One hidden turn or mirror swaps the rows below in pairs. Which row is each named row swapped with?
The rows were stretched afterwards, more along some directions than others.
sina: [ 0.38  1.51  0.98  0.64 -0.03  0.07  1.14  1.08 -1.50 -0.13 -3.80  1.20
  0.33 -0.59  0.06 -0.16 -0.75  0.02 -1.50]
kirik: [ 0.37  0.00  0.93  1.47 -2.07  0.03  0.03  0.22 -0.56 -0.50  0.29  0.97
 -0.65  1.49 -0.59 -0.57 -0.61  1.92 -0.14]
gile: [ 0.06 -0.05  0.58  1.45 -2.02 -0.27  0.29  0.16 -0.47 -0.26  0.31  1.10
 -0.67  1.52  0.11 -0.46  0.05  0.96  0.01]
zubi: [ 1.18  1.18  1.52 -1.03 -1.10 -0.91  1.46 -0.33  1.06  0.29 -1.97  0.51
  0.45  0.07  0.79 -0.76 -1.79  1.65  0.45]
fom: [ 0.56  1.02  0.97  1.82  0.38  1.33  0.75  0.25  0.94 -0.06 -2.32  0.98
 -1.76 -0.72 -0.84  1.14  0.12  0.09 -1.61]
siv: [-0.13  0.01  0.51  1.27  0.57 -0.40  0.13  1.68  0.10  0.81 -2.86  1.05
 -0.20  0.04  0.02 -0.41 -2.04  0.59 -1.03]
Lig: [ 0.31 -0.09 -1.67  1.89 -1.16  0.58  1.60  0.94  2.26  0.05  0.15 -0.83
 -0.84  0.23  0.34  0.37  0.41  0.27 -1.13]
Lir: [ 0.08  0.99  3.59  0.19 -0.79  1.35  1.25  1.40  0.70 -1.10 -0.10 -0.02
 -0.78 -0.34 -0.30 -0.77 -1.88  1.84 -1.33]
Ramig: [ 1.12 -0.68  0.91  1.70 -1.57 -0.33 -0.58  0.02 -0.76 -0.58 -0.33  0.97
 -0.71  1.59 -0.72 -0.69 -1.16  1.81  0.39]
temid: [ 1.91  0.21  1.23  0.20  0.97  1.20  0.22 -2.25  0.93  0.05 -3.10  1.36
 -0.28 -0.44 -0.38  0.97 -1.51  1.56  0.04]
kiruz: [ 0.61  0.23  0.07  1.18 -0.60  0.20  0.98  0.83 -1.92  0.23 -3.55  0.63
  0.86  0.33  0.61 -0.32 -0.42 -0.38 -1.54]
sosil: [ 0.29 -1.18 -1.47  0.26 -1.10  0.61  0.90 -0.82  1.35  0.00 -0.19 -0.08
 -0.86  0.28  0.28  1.22 -0.15  1.04 -0.77]
zofiv: [ 0.09  2.15  1.81  0.36 -2.04  0.63  1.58  0.76  1.25  0.07  0.04 -0.57
 -0.97 -0.46  1.23 -0.82  0.03  1.65 -0.70]
Gar: [ 1.01 -1.56 -1.25  1.39 -0.14  1.20  0.50 -1.58  1.22  1.11 -2.80 -0.72
 -2.03 -0.13  1.37  1.46  0.83  2.19 -0.80]
duro: [ 2.87  1.27  0.77 -0.86  0.70 -0.54 -0.80 -1.96  1.77  0.19 -2.43  0.99
 -1.43 -0.43 -0.65 -0.89 -2.79  2.15  0.54]
nurip: [ 0.58  0.38 -0.08  0.87 -0.50  0.45  1.52  1.14 -1.88  0.24 -3.56  0.48
  0.30  0.04  0.61 -0.29 -0.17 -0.62 -2.13]
makit: [ 1.43 -0.84 -1.29  0.51 -1.02 -0.01  1.68  0.50  0.60  0.80 -1.63 -1.65
  0.02 -0.32  1.60  0.33 -0.97 -0.42 -2.06]
noden: [ 1.26  2.55  1.23 -1.77 -0.07  0.19  0.96 -0.30  0.30 -0.19 -3.00 -0.27
  0.74 -1.95 -0.04 -0.21 -2.49  2.14 -1.30]
nafo: [ 1.55 -0.32  1.92  1.70 -0.72  1.01  1.14  0.45 -0.70 -0.13 -0.66  0.39
 -0.12  0.63  0.28 -0.51 -0.34 -1.70 -2.41]
gel: [ 2.67  2.37  3.59 -0.35 -0.84  2.14  0.73 -0.88  1.35 -1.26 -2.77  0.80
  0.08 -1.56 -0.48 -0.57 -2.31  3.21 -0.11]
sif: [ 0.79  1.14  1.55  1.55  0.43  1.77  0.57 -0.11  1.07 -0.41 -1.89  0.85
 -2.06 -1.06 -0.90  1.07 -0.09  1.29 -1.24]
sorod: [ 2.44  1.46  1.16  0.83 -1.75 -1.18  0.62  0.10  0.37  0.22 -2.75 -0.12
  0.36 -0.64  0.54 -0.41 -1.01  2.52 -0.37]
duso: [ 1.18  2.08  0.70 -1.61 -0.01  0.35  1.20 -0.80  0.49 -0.15 -2.51 -1.00
  0.72 -1.66  0.23  0.23 -2.16  2.32 -1.25]
Lopo: [ 2.44  0.62  1.82  0.88 -1.72  0.70  0.42 -0.98  1.09 -0.11 -0.13 -0.75
  0.85 -0.86  0.92  0.57 -0.42  2.73 -0.56]
rif: [ 3.61  1.67  2.78  0.99  0.39  0.40 -0.60 -0.83  0.35 -0.45 -2.13  0.29
 -1.25 -0.25 -0.45 -2.11 -2.45  1.60 -0.47]
Gebus: [ 0.87 -1.55  0.34  1.42  0.05  0.40  1.30  1.31  0.83 -0.03 -1.95 -0.42
 -1.28 -1.02 -0.66 -0.03 -1.74  0.31 -2.23]
Fedig: [ 0.13 -0.35  0.78  1.50 -1.61 -0.28 -0.34  0.09 -0.59 -0.33 -0.24  0.95
 -0.40  1.72 -0.56 -0.50 -0.78  1.84  0.20]
tiz: [ 2.50  0.78  1.70 -0.01  0.44  0.11  0.04  0.58  1.17  0.21 -3.14  0.02
 -1.38 -1.23  0.30 -1.07 -2.42  1.22 -1.16]
Meb: [ 1.28 -0.49 -0.27  1.19 -0.95  0.15  1.25  1.03 -2.05  0.19 -3.49  0.16
  0.63  0.27  1.18 -0.55 -0.31 -0.68 -1.56]
nel: [ 0.65 -0.46  0.96  2.08 -1.72  0.15 -0.49  0.13  0.41  0.53  0.79  0.73
 -0.08  1.18  0.87 -1.09 -1.19  1.71  0.17]
bemog: [ 1.20  0.09  0.37 -0.10  0.37  1.16  1.19 -0.06 -0.23 -0.78 -3.19 -0.61
 -1.33 -0.80  1.45  0.36  0.38  0.32 -1.20]
kepe: [ 1.17 -1.62 -0.49  1.71 -1.58  1.58  2.14  1.05  1.82 -0.48 -0.64 -0.84
 -1.70  0.35  1.96 -0.49  0.38  0.48 -0.65]
ludoz: [ 2.30 -0.26  1.72  1.35 -0.75  0.17 -1.16 -0.49 -0.52 -0.20 -1.62  0.17
 -0.78  0.87 -0.41 -1.19 -2.37  3.02  0.03]
biz: [ 1.11 -0.96 -0.42 -0.11 -0.83 -0.33  1.25 -0.34  1.61  0.84 -2.25  0.39
 -1.81  1.46  0.54 -0.50 -0.13 -0.62 -0.52]
zer: [ 2.68  0.77  1.64  1.11 -1.91 -0.77  0.33  0.12 -0.35 -1.68 -0.48  0.48
 -0.21  0.54  0.17 -0.67 -0.16  0.49  0.04]
Teme: [ 0.93 -0.47 -0.44  1.23 -0.31  0.00  1.09  0.63 -1.66  0.59 -3.70  0.27
  0.76  0.33  1.27 -0.30 -0.41 -0.42 -1.65]
nelu: [ 2.68  0.82  2.07  0.35 -2.65  1.15  1.95  1.83 -0.64 -1.02 -1.26 -1.14
 -0.07 -0.55  1.15 -0.21 -0.48  0.93 -2.26]
vopat: [ 2.05 -1.31  0.49  1.40 -2.11  0.76  0.61  0.33  1.99 -0.18  0.38 -0.22
 -1.53  0.21  1.39 -0.58 -0.50  1.32 -0.27]
bivar: [ 1.59 -2.43 -1.39  2.20 -1.62  0.35  1.09  1.01 -0.87  0.54 -2.51 -0.52
 -0.06  1.18  1.70 -0.25  0.09 -0.47 -1.39]
Geduk: [ 1.58  1.07  0.29 -0.09 -0.51  1.93  2.04 -0.44  0.83  0.40 -3.32 -1.65
 -0.42 -1.43  1.52  1.02 -0.12  0.82 -1.91]
luful: [ 1.60  0.26  1.26  0.31  0.16  1.97 -0.46 -1.54  1.61 -0.37 -0.72 -1.05
 -1.11 -1.26 -0.32  0.73 -2.72  3.80 -0.75]
gomu: [ 1.55  0.55  1.21  0.78 -0.76  1.28  0.10 -1.41  2.00 -0.33 -0.51 -0.48
 -1.78  0.01 -0.70  1.10 -0.93  2.52 -0.19]
Sabaz: [ 1.46  0.09 -0.80 -0.66 -1.23  0.90  2.03  0.07  2.39 -0.19 -2.15 -0.20
 -0.47 -1.26  1.87 -0.03 -0.92  1.67 -0.06]
Lal: [ 2.25 -0.53  1.44  1.15 -1.85  0.48  0.93 -0.22  0.09  0.22  0.23 -1.24
 -0.25 -0.54  1.04 -1.89 -1.48  1.12 -1.59]
sunev: [ 0.67  1.72  1.16  0.59 -2.14  0.01  1.98  1.05  0.74  0.29 -0.25 -0.53
 -0.86 -0.26  1.49 -0.84  0.64  0.52 -1.06]
sal: [ 0.64 -0.33  1.15  1.48 -1.31 -0.33 -0.64 -0.27 -0.20 -0.37 -0.24  0.82
 -0.33  1.45 -0.40 -0.67 -1.50  2.68  0.42]
kidip: [ 0.26 -0.89 -0.34 -0.20  0.83  0.00  0.65 -0.17  1.80  1.13 -2.39 -1.06
 -1.43 -0.48  0.59  1.41 -0.31  1.48 -1.30]
pelat: [ 2.15 -1.55  0.53  1.03 -0.61  1.89  0.33 -0.48 -0.10 -0.10 -0.90 -0.86
 -2.65  0.84  0.39  0.95  0.36  0.69 -2.22]
Bavit: [ 0.55  2.01  0.44  0.05  0.86  2.44 -0.01 -1.38  2.17  0.32 -0.82 -1.62
 -1.56 -1.36  0.50 -0.41 -1.29  3.45 -0.80]
fasu: [ 0.73 -0.91 -1.41  0.21 -0.47  1.12  0.94 -1.61  1.23 -0.06 -0.66 -0.70
 -0.60 -0.08  0.27  1.70 -0.25  1.28 -0.94]

Swapped with duro: Sabaz
Swapped with rif: kepe
Swapped with Fedig: kiruz
Swapped with fasu: duso
Swapped with temid: zubi
Swapped with Lopo: kidip
Swapped with Lir: nafo
Swapped with gomu: Geduk

